[[127 129 133 133 128 129 125 127 158]
 [130 128 128 129 126 128 127 130 115]]
=>
[[115 130 127 128 126 129 128 128 130]
 [158 127 125 129 128 133 133 129 127]]

[[116 143 111 153  99 149 153 140 107 120]
 [124 133 120 141 116 136 145 129 115 126]
 [136 119 140 111 147 115 108 122 145 132]
 [132 121 137 116 141 121 115 124 137 129]
 [134 121 135 118 139 118 116 122 137 131]]
=>
[[131 137 122 116 118 139 118 135 121 134]
 [129 137 124 115 121 141 116 137 121 132]
 [132 145 122 108 115 147 111 140 119 136]
 [126 115 129 145 136 116 141 120 133 124]
 [120 107 140 153 149  99 153 111 143 116]]

[[122 131 103 122 141]
 [120 111 109 137 135]
 [149 127 143 137 120]
 [150 120 135 142 122]
 [152 124 139 140 121]
 [133 109 123 143 127]
 [120 147 124 110 133]
 [127 108 117 143 130]]
=>
[[130 143 117 108 127]
 [133 110 124 147 120]
 [127 143 123 109 133]
 [121 140 139 124 152]
 [122 142 135 120 150]
 [120 137 143 127 149]
 [135 137 109 111 120]
 [141 122 103 131 122]]

[[120 125 131 137 128 132 132 127 117]
 [139 127 119 134 131 128 133 137 107]
 [128 138 131 114 123 133 121 122 138]
 [132 124 130 111 118 125 132 124 135]
 [129 124 129 126 133 141 134 128 125]
 [119 132 134 126 126 123 133 124 124]]
=>
[[124 124 133 123 126 126 134 132 119]
 [125 128 134 141 133 126 129 124 129]
 [135 124 132 125 118 111 130 124 132]
 [138 122 121 133 123 114 131 138 128]
 [107 137 133 128 131 134 119 127 139]
 [117 127 132 132 128 137 131 125 120]]

[[132 122 129 132 144]
 [136 129 130 140 143]
 [120 106 133 129 123]
 [135 126 124 121 128]
 [125 140 128 129 117]
 [131 112 130 118 142]
 [136 124 126 109 130]
 [129 140 130 125 119]]
=>
[[119 125 130 140 129]
 [130 109 126 124 136]
 [142 118 130 112 131]
 [117 129 128 140 125]
 [128 121 124 126 135]
 [123 129 133 106 120]
 [143 140 130 129 136]
 [144 132 129 122 132]]

[[131 105 131 129]
 [133 120 126 127]
 [127 156 128 127]
 [134  99 128 128]
 [130 148 126 127]
 [128 133 132 129]
 [131 149 124 126]
 [133 131 125 127]]
=>
[[127 125 131 133]
 [126 124 149 131]
 [129 132 133 128]
 [127 126 148 130]
 [128 128  99 134]
 [127 128 156 127]
 [127 126 120 133]
 [129 131 105 131]]

[[120 131 127 151 128 130 129]
 [133 128 127 115 120 128 129]
 [125 138 127 129 107 128 129]
 [136 122 126 103 127 128 129]
 [123 127 127 141 130 129 129]
 [127 137 127 133 112 129 129]
 [135 128 126 112 120 128 129]
 [129 128 127 122 122 129 129]
 [137 105 126 106 156 129 129]
 [129 133 127 118 113 128 129]]
=>
[[129 128 113 118 127 133 129]
 [129 129 156 106 126 105 137]
 [129 129 122 122 127 128 129]
 [129 128 120 112 126 128 135]
 [129 129 112 133 127 137 127]
 [129 129 130 141 127 127 123]
 [129 128 127 103 126 122 136]
 [129 128 107 129 127 138 125]
 [129 128 120 115 127 128 133]
 [129 130 128 151 127 131 120]]

[[106 125 128]
 [122 135 142]
 [120 132 108]
 [131 122 143]
 [120 133 133]
 [129 118 124]
 [135 121 134]
 [122 124 112]
 [126 115 119]
 [114 122 138]
 [127 128 140]
 [138 124 119]]
=>
[[119 124 138]
 [140 128 127]
 [138 122 114]
 [119 115 126]
 [112 124 122]
 [134 121 135]
 [124 118 129]
 [133 133 120]
 [143 122 131]
 [108 132 120]
 [142 135 122]
 [128 125 106]]
